One vector is turned by the same rotation once a tick. Each row is the vector after some number of ticks, and that number follows the row.
The counts run from 0 to 891.
[135 173 124 147  99 121 127 196 158 136  96  98 159 154  91 139 142 132
  93 123 109 153 122 115 118 144 117 133  85 172 151  81 131 108  91] => 800
[135 136 118 154  96 117 108 125 158  97  94  96 168 133 121 141 131 135
  75 117 130 138 101 139 147 161 121 162  84 146 175 123 160 106  95] => 49
[103 167 116 127 107 148 120 188 118 115 107 145 134 174  87 130 172 142
 100 104 129 157 120 151 102 145 141 144  79 121 123 110 134 112  80] => 204
[ 99 159  99 113  91 107 155 104 131 136 109  83 119 113 114 116  59 103
  58 122 120 118 106 116 138 169 127 124 137 147 123 108 171 124 122] => 740
[104 141  88 115 140 172  85 119 109 139 114 133 143 123 100 138 143 124
  86 143 126  87  89 131 131 157 118 145  78 106 126 152 173 104  90] => 646
[108 180 115 101 100 148 200 168 118 127 142 116 125 125  87 140 100 149
 102 135 142 117 102 127  86 122 122  96 116 151 123  82 161 125 101] => 0
[108 143 101 122 127 156 108 133 171 112 116 107 146 135 140 179 120  68
  95 151  90 128 122 119 134 147 171 163 112  75 130  90 109 117 129] => 706
[103 122 129 102 148 169  97 126 133 126 101 128 161 139 124 190 147 161
  82 143 103 101  91 130  98 137 141 134  81  99 123  91 164 122 101] => 198
[132 149  98 126 157 171 139 115 166 103 148 109 134 105 167 159 118 111
 150 148 119  84  69 151 145 144 123 124  72  85 164 115 151 121 133] => 399
[120 139 119 129 149 171 101 112 108  91 127  99 151  96 145 132 123 141
 152 119 166 125 113 174 201 103 181 147 122 120 137 160 141 105  97] => 848
[166 177  85 143 121 168 135 157 153 132 151 116 165 148 122 166 131 109
 106 149 116  96 101  91 154 130 112 136 114 164 169 126 154 117  93] => 486
[122 177 124 154 126 138 101 168 150 149  94 103 145 164 114 107 136 155
 122 101 110 161 118 149 143 152 112 122  82 181 132 106 139 111  97] => 803
[ 82 155 118 126 153 159 102 131  95 150 156 134 108 130  97 103 108 137
  81 123 122  96  89 149 122 165 139 131  93 109  89 138 160 108  84] => 889
[ 89 179 128 101 133 149 169 124 145 135 144 114 106 138 140 140  62 123
 123 122 110 102  89 116 116 145 122  86 136 131 112  85 170 158 146] => 748
[150 126 120 115 116 134 168 150 139 113  94  85 103 164 145  60  87 126
 147 116 168 106 107 155 101 122 158 101  88 140 128 101 131 130  99] => 310
[139 138 124 123 123 133 123 172 149 141 103 115 169 134  89 151 132 125
  65 158 112 112 118 105 105 133 127 151  79 143 147  72 148 105  92] => 797
[104 138 143 154 116  96 143 131 139 100 123 106 131 110  91 114  80 128
  58 111 138 146  93 152 137 184 128 166  97 137 130 104 162 101  96] => 292
[161 154  86 129 113 159 149 165 143 118 148 105 173 135 120 138 146  99
 104 162 144  86 105 109 129 111 123 136  93 127 174 120 157 109  79] => 482
[ 91 133 116 119 147 164  68 142 102 149  98 107 153 154 118 120 147 156
  83 119 117 133 119 152 142 141 153 137  91 134 117 137 161 123  63] => 127
[152 129  99 134 132 178 119  81 116 141 137  82 141 127 161 156 100 154
 162 116 130 109  99 150 175 132 187 135 119 169 135 154 121  96 110] => 252
[152 120 114 117  89 147 147 123 139  95  88  98 145 146 142 140 104 111
 141 107 150 130 126 146 156 109 220 153 146 157 144 113  99 103 103] => 181
[107 144 172 136 181 156 133 120 106 110 143  99 134  88 137 120  84 169
 134 109 147 125 109 188 172 120 154 137 120 133 112 122 143 114  94] => 605
[ 92 168 118 125 136 172  69 161 112 143 113 114 128 184 111 106 151 142
  94  94 123 141 122 133 131 154 143 135 103 150 105 145 163 128  66] => 131
[ 80 160 170 106 129 146 112 149 134 115  60 124 144 140 129 140 112 179
 142  82 133 167 111 161 129 125 141  96 116 156 112  85 156 133 131] => 435
[ 98 148 107 131 128 139  82 118 130 160 115  99 158 129 121 138 103 105
  52 135 105 114 112 103 148 167 129 147 106 139 129 139 185 116  78] => 54
[115 162  93 108  94 117 171 141 152 143 106 118  99 129  97 109  80  89
 105 132  97 116 110 127 113 172 119 109 102 124 117  85 127 103 145] => 148
[105 184 100 140 107 137 101 160 125 112 118 126 125 194 107 109 153 132
  85  97 126 160 102 117 106 157 135 130 116 144 125 122 158 143  89] => 132
[121 185 111 115 111 146 176 154 116  86 152  99 126 117 109  95 114 112
 143 127 184 141 109 165 152  97 151 126 116 122 135 142 136 122  87] => 166
[137 136 123 145  88 108 129 122 135 127  77 105 121 133 109  88  75 138
 113  74 139 143 107 145 162 169 118 129 111 185 141 138 150 112 111] => 735
[145 121 133  95  95 144 146 152 150  98  74 153 158 116  73 167 104 116
  85 131 127 107 112 110 130 132 155 146 123 130 145  71 127  96 128] => 349
[104 150 106 144  93  97 115 122 121 121  87  87 120 148 127  88 109 149
 100  84 128 166  93 169 121 176 123 132  96 152 130 134 169 121  93] => 811
[113 145  90 121 104 147  88 137 136  86  72 131 142 144 122 122 168 136
 118 105 145 135  89 169 135 154 130 152  58 121 158 148 167 117  92] => 644
[ 92 160 135 121 127 136  96 179 148 161  63 108 141 163 118 136 145 130
 126 105  91 184 142 152 127 140 144 115  88 148 113  83 118 111 107] => 875
[120 152 123  99  86 134 146 137 152 130  73 117 157 108  87 174  92  99
  66 135 116 126 124  99 151 141 160 133 145 151 136  86 150 106 128] => 425
[ 85 166  87 120  98 121 146 109 120 139 150 109  90 138 117 112  83 106
  71 120 112 115 101 128 103 188 133 121 121 121 112 115 178 133 100] => 816
